The same turns and mirrors carry the whole set onto itself, and each row onto the other rows of its family. Which rows share a family with each named row? Give them in list order.
These 16 rows form 4 families of 4 rows each.
K_298: 8,4,25,39,26,-16,-13,-14,20,-24
K_365: 29,-22,-30,14,9,24,11,13,13,41
K_595: -11,19,-21,-25,6,-4,17,-13,23,-24
K_181: 16,-32,-26,56,3,27,-3,13,-12,1
K_903: 17,-8,-36,-26,9,27,5,9,46,-3
K_772: 25,-24,-35,41,13,14,-14,23,1,29
K_389: -23,20,-58,41,9,4,4,23,29,-7
K_659: -33,7,-49,16,27,28,13,9,-5,5
K_757: -33,0,-7,-6,-1,14,-2,5,51,-32
K_820: 9,-21,28,15,-19,9,-1,-22,16,-5
K_570: -30,11,-53,33,35,-12,-11,1,31,-3
K_169: 9,5,-26,-29,11,10,1,-24,44,-12
K_206: 8,-1,-5,67,0,10,20,8,10,24
K_92: 26,-9,28,28,7,5,-25,-21,14,-9
K_14: 36,-24,11,10,2,5,21,1,11,-33
K_401: -37,7,-22,48,42,1,-19,-9,19,-12

The rest of the family of K_181: K_595, K_389, K_820
The rest of the family of K_92: K_772, K_570, K_169
The rest of the family of K_206: K_659, K_757, K_14

The same turns and mirrors carry the whole set onto itself, and each row onto the other rows of its family. Which rows share a family with each named row? Give them in list order.
These 40 rows form 5 families of 8 rows each.
K_192: 15,-2,16,34,0,-24,0,25,-2,-30,19,31,-15,15,5,-20,29,37,7,-2,55
K_886: -29,21,18,-17,-19,-3,43,36,-1,-31,-5,26,-17,-16,-31,25,1,-3,-30,-11,-2
K_187: -13,1,-17,9,-54,-12,33,2,-23,-14,-5,-5,-14,37,-5,6,-5,29,26,-9,-21
K_937: -30,18,13,10,-22,6,26,17,-24,-6,-14,12,-17,34,-24,-3,3,19,49,7,-16
K_367: 46,-11,41,25,-33,-2,20,-13,27,23,-14,30,-2,23,-15,-22,-21,45,27,0,-2
K_13: 23,57,11,-15,-40,-29,-4,19,-14,-6,4,54,-3,0,16,28,-4,46,14,-28,-1
K_318: 14,6,22,30,-19,21,7,-4,-6,22,-2,43,3,17,-23,-29,-12,42,52,7,3
K_3: 47,-10,9,0,34,-18,21,2,-2,11,-19,31,-5,-38,-30,-4,-19,27,-35,-21,-9
K_445: 17,2,52,14,-42,1,21,0,42,-8,4,52,-16,18,-7,-17,15,40,20,3,18
K_938: 53,12,-26,22,-6,-64,17,-5,12,-10,6,-12,-27,11,-37,15,-2,15,-12,3,5
K_647: 57,-2,-4,36,-16,-57,11,-10,-12,12,-3,39,-34,32,-33,8,-27,47,-5,-9,6
K_203: 3,33,18,2,-2,7,15,50,-12,3,39,20,-1,-25,7,-18,-4,65,-3,-24,-5
K_2: -15,-13,11,16,-48,-11,48,4,16,-8,21,-10,-24,18,-16,-15,-6,52,26,9,-8
K_179: 3,58,2,9,36,-32,-9,31,0,-21,26,29,6,-19,-7,6,5,38,19,-3,6
K_398: 48,33,-28,13,-39,-24,-4,4,25,-24,4,44,-4,-14,-14,38,0,10,-10,-13,22
K_601: 38,31,-17,-7,-57,-7,-10,6,-3,-14,6,48,10,-5,-12,34,6,28,17,-18,-22
K_326: 34,18,-31,23,1,-29,6,-31,-21,12,-20,29,-4,3,-53,15,-28,6,7,-10,2
K_984: 6,28,4,0,-7,-8,1,59,-12,-22,34,-4,-17,-40,6,-3,11,24,-3,-1,-12
K_501: 21,-2,22,29,9,5,33,45,-27,16,-9,42,-33,10,-11,-45,-7,41,-8,-1,29
K_697: 0,25,10,-9,-33,-25,41,19,-14,6,-13,-25,-19,26,0,22,-28,26,17,-17,-33
K_335: 0,23,-1,0,6,-15,4,59,-12,-33,36,3,2,-25,3,1,20,39,5,-2,-4
K_361: 26,10,33,45,16,-13,8,51,11,-7,-14,30,-36,-8,-8,-21,-11,30,-23,-1,45
K_664: -8,35,-2,-2,-4,-4,43,27,-10,-4,-10,10,-17,-13,-17,19,-29,3,-50,-39,4
K_403: 35,-13,30,-5,-11,-20,33,7,27,-4,3,4,-19,-17,-72,23,0,6,-23,3,-13
K_607: 14,43,22,38,19,-5,3,17,8,10,18,58,1,-2,-11,-28,-17,41,16,1,43
K_345: 21,41,-18,-8,0,-23,-19,-3,-14,-16,-7,40,10,-16,-32,37,9,14,26,-11,-21
K_850: 60,13,-18,33,-19,-57,10,-22,-9,12,-13,31,-20,23,-32,0,-22,32,-7,-7,22
K_560: -3,-4,-6,4,-48,-15,25,-7,-22,-13,11,2,-15,35,19,11,-10,18,22,-15,-28
K_180: 8,21,12,20,27,-22,42,-11,16,21,-3,2,-8,-9,-59,-1,-48,12,-12,0,-3
K_532: 39,30,-8,-9,-61,-12,-1,8,-15,-4,22,49,-10,6,-5,34,-2,16,11,-14,-28
K_733: -32,22,19,-13,-24,-7,31,25,-9,-31,-1,23,-32,-30,-9,9,0,-1,-33,-16,0
K_594: 30,-2,34,8,32,-43,35,11,21,3,4,2,-13,-30,-49,-7,-20,30,-32,2,1
K_778: 52,-20,41,33,-22,-5,10,-4,25,15,-16,38,-9,33,-5,-1,-28,41,18,-10,-6
K_90: 22,18,42,33,15,-15,20,43,11,-6,-1,44,-19,3,-9,-29,-2,27,-17,4,57
K_666: -21,-3,6,12,-45,-7,53,22,-6,-19,0,17,-37,10,-52,15,-6,6,-21,1,25
K_167: -35,40,33,-1,7,-3,48,26,12,-7,-12,14,-21,7,-43,13,-19,0,2,3,-8
K_655: 33,-3,-3,11,-6,-9,-14,24,17,-29,36,13,21,-36,-1,11,16,45,11,-8,9
K_182: 40,-5,47,0,-31,-3,32,17,-2,24,-42,37,-25,28,-15,-5,-18,27,28,6,-15
K_399: 20,-9,40,16,24,-35,22,14,19,0,-5,15,-32,-40,-45,-9,-21,47,-34,-6,-1
K_955: 57,7,-10,6,5,-66,-2,-9,-32,3,-25,36,-16,9,-2,5,-8,44,13,-9,2

The rest of the family of K_318: K_937, K_179, K_326, K_607, K_345, K_180, K_167
The rest of the family of K_655: K_192, K_445, K_938, K_2, K_398, K_403, K_666
The rest of the family of K_90: K_886, K_187, K_367, K_601, K_335, K_850, K_594
The rest of the family of K_560: K_647, K_984, K_361, K_532, K_733, K_778, K_399

The same turns and mirrors carry the whole set onto itself, and each row onto the other rows of its family. Which rows share a family with each named row? Give them in list order.
These 40 rows form 5 families of 8 rows each.
K_950: -23,19,13,20,23,64,3,-67,-89
K_489: -22,-11,9,-13,27,37,-40,0,-23
K_292: -10,3,10,26,14,69,-1,-68,-77
K_592: -27,13,14,26,13,47,14,-41,-98
K_97: -25,11,16,10,10,65,-1,-34,-104
K_468: -15,5,9,25,16,56,0,-26,-103
K_811: -37,34,7,2,9,55,-1,-43,-100
K_447: -36,16,2,-11,31,24,-37,-48,-9
K_577: -11,-18,4,-11,28,38,-38,-25,-13
K_315: -21,10,10,27,13,47,15,-55,-93
K_285: -46,44,11,14,11,53,-2,-27,-90
K_163: -19,-11,12,2,41,42,-36,-9,-13
K_827: -46,8,-6,-12,35,19,-40,-2,-32
K_266: -13,-23,12,2,35,42,-38,-44,-14
K_814: -24,12,21,22,24,68,2,-48,-97
K_172: -37,-19,2,-1,36,26,-29,-9,-17
K_914: -36,36,0,13,13,40,0,-28,-99
K_349: -33,13,3,-8,38,31,-35,-23,-5
K_107: -27,26,2,4,9,55,1,-68,-89
K_572: -35,6,-16,-13,34,18,-37,-40,-16
K_758: -23,35,-10,13,12,39,3,-66,-85
K_785: -49,18,13,-10,32,24,-39,-4,-26
K_130: -39,-9,-5,-4,35,21,-28,-26,-9
K_750: -19,-5,4,-2,40,38,-34,-30,-3
K_812: -23,4,-3,-19,26,28,-37,-33,-9
K_830: -4,3,-1,24,15,54,2,-63,-88
K_140: -14,5,10,11,10,66,0,-60,-95
K_605: -35,10,2,-20,26,27,-39,-8,-18
K_881: -36,36,11,13,22,56,2,-60,-91
K_754: -15,-27,-8,-1,38,33,-38,-37,-20
K_264: -33,24,9,22,12,42,15,-44,-96
K_735: -32,-21,-2,-1,35,26,-29,-23,-12
K_740: -33,40,0,13,11,52,0,-72,-72
K_110: -37,29,18,17,23,60,2,-39,-99
K_442: -24,6,22,27,14,70,-3,-23,-94
K_535: -29,21,6,23,11,42,15,-58,-90
K_368: -33,7,10,-4,39,35,-35,-2,-13
K_708: -43,-8,-2,-4,35,20,-29,-13,-14
K_773: -26,-26,3,-1,38,34,-40,0,-35
K_199: -27,-20,24,2,35,42,-40,-1,-32

The rest of the family of K_827: K_468, K_914, K_572, K_758, K_830, K_754, K_773
The rest of the family of K_315: K_592, K_172, K_130, K_264, K_735, K_535, K_708
The rest of the family of K_740: K_292, K_447, K_285, K_266, K_785, K_442, K_199

The same turns and mirrors carry the whole set onto itself, and each row onto the other rows of its family. Which rows share a family with each named row? Give them in list order.
These 28 rows form 7 families of 4 rows each.
K_885: 15,-34,16,-11,25,26,2,-18
K_317: -37,24,-15,19,0,-1,18,19
K_831: -42,16,-17,21,3,-2,12,19
K_142: 23,-37,-2,-3,25,29,0,-19
K_103: 38,-24,-9,-3,6,-5,-13,-30
K_149: 23,-35,1,3,29,26,0,-16
K_262: -40,9,-28,24,0,1,13,18
K_102: -42,21,-13,17,-2,-4,13,16
K_219: -21,28,-6,16,-24,-20,18,7
K_80: -22,28,0,9,-18,-26,17,4
K_49: 43,-22,-2,-6,13,9,-4,-25
K_422: 12,-34,8,-4,29,32,-7,-6
K_273: -37,21,-33,20,-4,-2,10,5
K_363: 18,-36,0,0,27,33,0,-9
K_383: -25,27,5,7,-30,-3,19,5
K_980: 33,-20,-6,-5,22,2,-19,-30
K_510: 42,-24,-8,-6,5,3,-7,-27
K_351: 17,-32,17,-1,27,22,-10,-19
K_943: -24,21,-6,7,-33,-6,28,9
K_612: -34,17,-33,15,-8,-1,21,16
K_139: -25,30,-7,11,-22,-21,11,5
K_809: -14,26,-1,2,-34,-14,14,10
K_425: 32,-25,-17,-8,20,0,-10,-34
K_446: 22,-33,0,5,25,37,4,-17
K_28: 44,-18,-9,-5,7,12,-3,-29
K_357: -18,30,-2,8,-27,-22,13,7
K_609: -40,21,-16,16,9,-7,17,17
K_542: 38,-27,-5,-9,9,11,-5,-28

The rest of the family of K_80: K_446, K_28, K_609
The rest of the family of K_363: K_831, K_510, K_357
The rest of the family of K_612: K_980, K_351, K_943
The rest of the family of K_809: K_103, K_262, K_422

The same turns and mirrors carry the whole set onto itself, and each row onto the other rows of its family. Which rows share a family with each named row? Give them in list order.
These 32 rows form 4 families of 8 rows each.
K_441: 46,-14,8,14,-16,-18,-6,6
K_786: 69,-13,-52,-39,17,-56,45,-10
K_451: 27,-18,-6,-53,-6,-56,-3,2
K_165: 51,5,-16,6,10,-12,55,-9
K_235: 50,1,-6,-7,11,-8,55,-13
K_344: 60,-19,-47,-43,9,-60,51,-7
K_196: 37,-17,7,8,-10,-18,-9,9
K_932: 41,-20,-8,15,-22,-34,20,33
K_307: 37,-13,-2,20,-26,-37,15,17
K_755: 47,-4,-13,-1,18,-15,60,-10
K_597: 77,-22,-34,-49,26,-31,17,-27
K_996: 34,-20,-7,17,-24,-39,10,24
K_719: 77,-24,-31,14,16,-11,41,-9
K_113: 61,-22,-56,-39,10,-60,41,-13
K_84: 55,-36,-32,-36,-3,-63,-20,10
K_346: 82,-24,-33,14,3,-14,45,-4
K_523: 82,-10,-27,14,8,-18,46,-8
K_46: 59,-43,-33,-31,-14,-62,-15,11
K_836: 30,-18,-16,-48,-1,-66,-5,8
K_426: 28,-12,-14,-48,-13,-59,-4,10
K_873: 67,-14,-44,-43,19,-66,41,-13
K_990: 65,-16,-39,-50,27,-36,19,-32
K_129: 77,-16,-34,-47,30,-47,19,-25
K_538: 61,7,-11,2,14,-16,55,-15
K_50: 48,-22,6,5,-13,-9,-11,6
K_364: 52,-35,-26,-28,-10,-69,-19,7
K_662: 31,-19,-8,-42,-6,-66,-12,3
K_568: 44,-14,11,4,-6,-11,-4,15
K_217: 33,-20,-6,10,-30,-37,25,26
K_998: 76,-13,-30,18,7,-10,40,-9
K_573: 73,-10,-37,-47,30,-36,24,-24
K_312: 58,-33,-32,-35,-15,-55,-23,11

The rest of the family of K_312: K_932, K_755, K_719, K_113, K_426, K_990, K_568
The rest of the family of K_786: K_165, K_196, K_996, K_84, K_836, K_998, K_573

The same turns and mirrors carry the whole set onto itself, and each row onto the other rows of its family. Which rows share a family with each named row? Give them in list order.
These 32 rows form 4 families of 8 rows each.
K_646: -16,7,-19,-71,-33,0,19,-19,22,46,-70,24
K_147: -20,-28,22,-17,2,-35,21,26,26,-18,-16,-15
K_849: -21,7,-4,-16,11,-14,-1,6,22,-22,-41,37
K_602: -45,-7,-27,-33,-6,-44,17,-13,-15,3,-58,-1
K_483: -6,-27,31,-15,-9,-35,2,17,10,-1,-11,-10
K_967: 26,-16,34,-42,-22,-13,43,9,-1,-3,-39,12
K_861: -41,-22,-28,-51,-31,-33,-11,3,43,28,-27,-25
K_274: -32,13,-2,-32,-8,-23,-6,25,51,-14,-53,32
K_776: 18,9,13,-38,6,-5,44,-14,5,-10,-53,19
K_201: 11,-13,16,-41,-9,7,56,-17,5,7,-71,-1
K_539: -37,9,-32,-45,9,-27,8,-14,6,17,-79,5
K_137: 9,-14,32,-57,-25,9,24,19,63,26,-28,9
K_624: -39,-1,-27,-12,5,-18,20,-6,-14,11,-57,-4
K_466: -9,3,5,-34,-4,-27,28,8,54,-13,-53,51
K_280: -5,-34,6,-58,-23,-12,46,-18,-3,43,-33,-24
K_8: -28,-23,-1,-55,-27,-8,13,-1,-6,41,-32,-43
K_258: -31,6,-27,-74,-23,1,38,-11,38,29,-75,18
K_764: -63,-4,-30,-48,-9,-23,-3,-2,48,31,-47,-3
K_93: -4,7,-5,-60,-18,4,35,6,49,32,-76,40
K_714: -34,-28,9,-29,-13,-39,6,0,-1,-2,-11,-30
K_231: 2,-20,31,-78,-37,-17,19,13,61,18,-29,13
K_57: -29,-12,-13,-32,-10,-12,31,-27,-21,25,-74,5
K_711: -55,-30,-9,-52,-37,-30,-3,21,43,39,-34,-10
K_842: -12,14,-7,-71,-41,-9,30,-13,57,46,-54,6
K_429: -16,-27,8,-74,-42,-20,41,1,26,50,-45,-27
K_783: 1,-30,36,-45,-41,-7,32,20,41,12,-6,4
K_380: -43,14,0,-29,-8,-19,8,-2,57,-4,-42,43
K_77: 7,-35,3,-60,-23,-16,32,9,-9,33,-45,-34
K_762: 5,1,33,-39,-1,-2,51,3,5,1,-58,33
K_729: -48,-7,-12,-48,-22,-43,-16,23,42,21,-15,10
K_606: -25,-34,11,-17,9,-25,12,20,-9,-17,-32,3
K_393: -8,-9,17,-58,-21,-24,9,34,68,4,-12,4

The rest of the family of K_776: K_646, K_147, K_602, K_137, K_711, K_380, K_77
The rest of the family of K_393: K_849, K_967, K_764, K_93, K_714, K_57, K_429
The rest of the family of K_8: K_201, K_539, K_466, K_842, K_783, K_729, K_606

